In the rows, zero is written as 128.
The rows below fall into families. The same turns and mirrors carry the whole set onto itself and the rows of a family onto each other. For each named row, which other rows are in its family? Write them in the order they are listed.
These 32 rows form 8 families of 4 rows each.
z_95: [150 154 133  95 113 108 105 145 129 100 123 116 146 155 136 150 152 134
 129 125 124 153 146 137 135 116 119 129 122  96]
z_825: [106 133 114 147 117 158 133 101 118 144 121 149  97 110  94 119 124 145
 133 127 143 134 126 141 125 153 158 119 136 161]
z_259: [115 147 120 143 124 161 140 119 136 141 100 156 100 105  98 116 138 131
 136 151 113 148 147 154 146 141 173 119 138 148]
z_858: [142 133 173 133 143 116 130 148 123 132 109 143 130 111 138 139 146 129
 133 129 152 128 141 100  93 149 174 122 137  98]
z_667: [ 86 145 116 164 122 148 123 120 119 150  85 145 106 131  99 128 136 145
 143 129 134 132 132 168 136 161 133 126 129 137]
z_453: [121 111 136 124 102 135 131 105 122 144 127  93 136 152 137 175 131 136
 147 168 140 161  94 159 143 146 126 141 106 127]
z_777: [ 92 130 138 118 126 138 147 132 128 147 143  90 129 155 129 173 145 128
 123 165 136 150  98 162 135 142 119 143  98 115]
z_352: [176 137 159 116 114 123 122 132 115  97 103 133 141 130 134 135 166 145
 155 140 111 151 143 128 141 128 118 143 115 109]
z_651: [ 97 120 148 132 132 137 117 124 128 170 100  98 122 167 132 150 124 132
 151 154 142 156 103 155 158 137 143 131 104 124]
z_210: [148 145 144  98 117 120 120 141 114  97 149 143 155 119 131 144 135 133
 126 131 121 147 138 109 131 108 134 147 105 102]
z_615: [144 170 140 113 124 122 111 138 113  88 127  96 154 117 127 154 157 129
 139 122 121 166 115 135 136 130 126 134 123 108]
z_762: [133 133 160 109 169 137 157 138 150 134 132 132 107 105 111 133 131 124
 138 132 124 114 133 129  95 159 165 146 153 118]
z_501: [149 143 123 116 155 120 144 132 128 126 139 154 127 103 151 145 134 132
 120 143 135 116 132 109 106 162 156 162 156 101]
z_628: [171 143 124 120 114 128 113 124 128 100 103 123 151 145 145 125 133 123
 131 125 114 163 131 131 136 116 127 129 114  92]
z_555: [ 85 162 109 137 144 170 132 111 116 143 136 136  98 120 102 120 148 152
 129 127 128 134 130 134 139 146 145 120 139 148]
z_740: [107 115 149 112 117 138 127 112 136 157 118 108 124 169 133 190 140 138
 133 159 125 176 108 136 133 136 145 156 115 133]
z_928: [138 143 156 126 158 128 142 145 154 135 120 151 105 119 135 137 150 135
 118 135 150 108 156 110 113 167 166 140 152 115]
z_592: [165 137 133 126 160 135 139 109 123 140 116 142 117 107 152 125 159 123
 121 139 143 116 154 127  98 173 155 130 145 110]
z_255: [168 138 156  99 116 127 121 125 103 113 125 128 158 153 121 139 159 115
 127 139 126 154 145 128 116 119 134 124 100 107]
z_120: [ 96 157 121 147 121 151 142 119 138 130 119 132 104  99 105 122 159 160
 135 142 139 119 119 147 150 149 141 139 109 165]
z_189: [155 139 138  97 109 131  98 133 118 107 135 121 158 160 119 124 141 140
 151 145 111 136 153 125 128 121 124 125 115 108]
z_222: [ 88 139 117 141 125 145 130 107 134 148 138 142 112 128 114 114 122 143
 127 135 148 134 128 152 163 133 149 143 125 173]
z_674: [161 140 141 110 125 110 120 133 112 112 107 121 158 137 143 133 142 149
 153 119 117 132 142 132 107 125 118 128 142  90]
z_873: [145 118 163 138 153 131 145 115 145 127 107 162 119 123 128 132 133 115
 121 139 136 127 145 109 111 182 164 141 139  98]
z_564: [ 74 142 107 149 121 139 139 112 145 122 115 133  90 119 103 123 140 150
 116 127 129 145 134 150 120 173 143 136 127 148]
z_634: [123 127 146 118 123 108 136 108 130 144 114  94 148 147 127 154 128 116
 121 169 137 164 107 172 171 159 129 137 119 115]
z_832: [100 130 136 118 122 137 134 119 148 135 126  83 124 178 133 147 134 148
 135 160 127 170  98 134 150 137 142 149 106 141]
z_430: [159 125 146 115 151  97 132 131 128 142 108 144 101 116 130 120 138 107
 115 128 149 135 126 122 101 161 169 133 148 103]
z_692: [104 144 110 149 124 145 131 106 131 142 106 136 107 106 110 122 130 158
 104 105 142 138 138 148 130 149 127 139 132 163]
z_847: [ 85 123 111 133 108 130 131 119 131 140 131 125 124 154 137 179 142 127
 138 170 136 160 110 170 148 148 142 158 119 140]
z_902: [140 131 131 138 148 125 125 146 135 134 123 131 119 109 146 136 145 119
 114 152 162 111 145 118  98 189 167 129 137 109]
z_292: [ 91 120 115  89 130 113 130 116 126 145 133 102 115 163 115 165 140 127
 140 159 130 155  90 156 144 146 151 137 119 130]

Which other rows belong to the same family as z_352? z_120, z_430, z_292
Which other rows belong to the same family as z_858? z_222, z_674, z_847
Which other rows belong to the same family as z_762? z_259, z_615, z_634
Which other rows belong to the same family as z_555? z_777, z_628, z_873

